One turn moves every row onto another: examples first, then more rows asked:
koni: [ 13  13  24  13   1  32   2 -45   4  18 -43   1 -12  -2 -30 -21  28   2
  -1 -29 -16  -8  14   8  -5 -49  16  12 -19   5  -3 -41  26   6  -9  43
  30  -5  47  -1  26 -29 -20   1]
Lil: [ 57 -10  38  10   3  29   1  14  28  -6  27 -12  16  40  -5  -2   3   6
  16  14  -3 -25  -2  12   6  37 -48  -7  11  20  -2 -46  24  10 -36 -39
  24  42  19   7   7  21  13  13]
zovo: [-36  13  11   7 -28  -9  -3 -34 -34  57   9  10 -12  43  -8 -39 -27 -26
 -34  -7  17  10 -12   4  12 -45  23 -14  -9   4  24  -3 -29  12 -19  58
  -1 -23  14  -6   7  17   8  -7]
mobip: [ -8  23 -22  23 -10 -47 -17  -1 -13  -3  60   9 -12  48  29   2 -32 -10
 -24 -25   7  13 -28  -7  -1 -42  34 -26 -20  15  -7  16 -24   6  -8  18
  12 -13 -10  -6   3  27  15  13]
Fekod: [-38  -3  -2  37  -1   3 -23   6 -14 -10  50   0 -27  17  18  -6 -46   2
 -33 -26  26  30 -18   9  37 -19  23   2   0   6  10  -3 -45  24 -10  -3
  11  -1 -31  26   4 -20  31 -17]
pote: [-11  15  35  10  -1  26 -16 -33   5  12 -57 -18   4 -22 -35 -17  21  11
  -7 -16  12 -16   1  13 -17 -29 -11  31 -24  -5   3  -5  42 -10  -6  27
 -15 -23  31 -15   9 -27 -36  19]
satud: [ 42  -3  22 -24  25  -4  24  -4 -13  -6   2  -2  42  21   9  20  -4 -18
  23  24 -11 -35  11   3   7  54 -28   3   0 -19   1 -37  37   5 -44 -51
   7  12   9 -20 -19   1 -12   4]
geze: [  4  14 -13  -3  -7 -16  35  15  -7 -18  13  -3  11   2  -6  21 -12 -17
  36  11  -4 -25  22 -30  15  31 -26  20 -14 -34 -15 -33  16   7 -31 -60
   3  22 -22   6 -38   3   0 -45]
Goz: [  5  33   1  11 -16  -2  28  21   2 -12  21 -12   5  14  -5  15 -16 -30
  19  30  21 -38   9 -21 -11  30 -48  -2 -21 -12 -25  -7  32  -4 -37 -36
  -6  18 -39   1 -34  28 -12 -24]
vus: [-23  25 -14   6  -5 -46 -13   6 -25  -4  21  -2 -19  -8  27   1 -46   7
 -56 -11  27   7 -22  -9   8   8  13   7   0 -19  29  42 -26 -12  -9   6
 -17 -18 -20  -2 -20   4  26   5]
nes: [ -5  23 -11   6  -7 -70  -6  -5 -23  -3  30  19   2  21  32  19 -33   3
 -27 -16  15   0 -32 -25  -4 -20  30  -8 -17 -13   6  46 -20   2   0  16
  -2 -28  -9  -9 -15  20  23  19]
Zuzal: [-18  -5   2  36  -4 -21 -16  -4 -13  -8  59  21  -6  44  21  11 -33   0
  -5 -31  13  23 -29  -6  23 -47  39 -13 -16  12 -13   0 -39  36  -2   6
  26  -9 -21  18   9  -5  28  -4]
fon: [  4   2 -23   3   5  -8  24  35  36 -31  11 -20   6   3  -5  -8  -6   4
  25   2 -17 -17   1  -6  14  23 -19  10  -5  -3 -18 -50  -4  -8 -23 -65
   4  45 -24   8 -29   1   7 -36]
lagep: [-31 -19  33  20 -22   1   3 -30  -9  38  -2  13  16  38   1 -28 -12   4
 -15   8  29  25 -43  -9  21 -45  17   3 -21  23  13  21 -30  32   9  55
  -4 -33  10  17   8  -7  20   0]
mun: [-41   2 -13  -1  -2 -29 -16 -26 -28  49  -2   3  -4  17  -7 -51 -22 -15
 -38 -42   1  16 -22   4   9 -32  10  11   7 -22  35   1 -34  -8  -5  18
 -20 -29  12 -39  12  -7   9  -6]
naz: [ 42  10   8  32   3  -2  18  39  43  -7  20   3  -9  20   4  -5   5   0
  21  21  -6 -27 -12 -18  -9  11 -50 -16 -10  28 -34 -17  -1 -14 -25 -22
  35  41 -39   8  -8  24  19   5]
bera: [ 13  26  27  11  -5  11  -7 -43 -10  31 -50   4  -9 -18 -36 -13  25   5
  -2 -25  -4 -20  12   3 -18 -40  -5  17 -18 -16   6 -14  38 -10 -13  39
  15 -18  42 -21  20 -14 -27  23]
ziba: [-49  -6  30  -3 -19 -35 -13 -37 -17  40  -4  13  17  45 -10 -24 -13  -7
 -19 -20  19  -2 -33 -11  -4 -50  27  14 -19 -20  11  12 -28  23   3  22
 -35 -36  18 -17  -8   5  14  -4]
mupu: [ 59  -5  44   5   4   8  10   1  -1   7  20  11  30  35  -3  21   0 -10
  39  19  -1 -37   2   6   8  30 -41 -19  -2  -3  -7 -38  31  16 -44 -35
  37  22   8  -7   7  29   0  25]
nevib: [ 38   7  30  -6   3   2  -3   7  -1  -2  21 -15  31  44   5  15   1 -21
  20  33   0 -34  11  10  -5  40 -47  -4  -5   4  -6 -31  47  -3 -50 -46
  -2  16  12 -15  -9  29 -19  20]
mag: [ 41  -9  -6  18  12 -17  26  31  34 -12  11  12  -3   8   3   1  11  14
  37   3 -31 -11   3 -26  18  10 -29   4  -4   5 -23 -42 -18  -4 -19 -46
  45  44 -22  12 -13  -1  30 -14]
vonir: [ 41  22  17  26 -10  -9  29  17   1   6  20  20  -4  18   5  25   0 -19
  32  30   8 -33   9 -43  -9  19 -57  -7 -19  -2 -32   1  18   0 -33 -18
  37  18 -39   5 -17  26  11  -3]
val: [ -6  10  23   8   6  36  -4 -42 -14  17 -57  -7  -5 -27 -30 -16  19   1
  -2 -21  -4  -2  21  12   7 -26  -3  34 -17  -9  11 -25  32  -2 -13  30
  13 -21  32  -6  16 -47 -32  -1]
gepap: [ 61 -20  30  -8  25  22  29   3  16 -11   8   1  27  18  -1   1  -2   9
  19   5 -14 -27   0   5  18  51 -30   2  16  -2   6 -52  15  18 -28 -45
  32  36  18   3  -3  -7  20  -3]
goza: [ 40 -10  16 -19  23  15  15   8  16 -21   8 -26  29  25   8  -4  -2  -1
  -1  20 -13 -22   8   9   6  60 -33  15  12   5   7 -47  30  -3 -35 -54
  -6  31  20  -5 -21  -8   1  -8]
Rep: [-34  -3  10  19   3 -20 -12   3 -25 -11  20  11 -12 -10  20   9 -46  16
 -36 -16  33  18 -22 -10  34   4  18  19   2 -24  23  28 -40  20  -2  -6
  -3 -16 -31  23 -16 -28  39 -12]
sulak: [-21 -11 -10  23  -3   6   0 -18 -21  48   1   3  -7   9   6 -54 -19  -4
 -32 -13  10  43 -32   6  33 -27  -1   0   4  21  36  10 -37   0   0  52
  12 -26   4  -6  29 -19  14  -3]
res: [-35 -32  10  13   5 -20 -11 -21  -2  30 -12   5  24  11   2 -39  -6  15
 -19 -25  11  31 -51 -10  18 -31   4  28  -6  -2  25  24 -37  12  22  17
 -22 -39   9 -16  13 -32  20   2]
bodob: [  8  17  35  16  -7  22 -11 -37  24  13 -45 -10  -2   5 -34 -22  31  13
  -6 -22  -1 -21  -7  10 -29 -53   8  10 -26   9 -11 -22  36  -1  -2  40
   2  -7  46  -9  18  -9 -24  19]
sagu: [-11   3  31  12   4  47  -7 -35  19   0 -48 -21   2  -7 -29 -25  25   8
  -6 -18  -1  -4   0  19  -4 -39  12  28 -25  17  -5 -33  29   7  -3  29
   1 -10  36   5  15 -43 -30  -2]

Rep goes to Fekod
res goes to sulak
fon goes to mag
Now find these:
gepap goes to Lil
bodob goes to bera

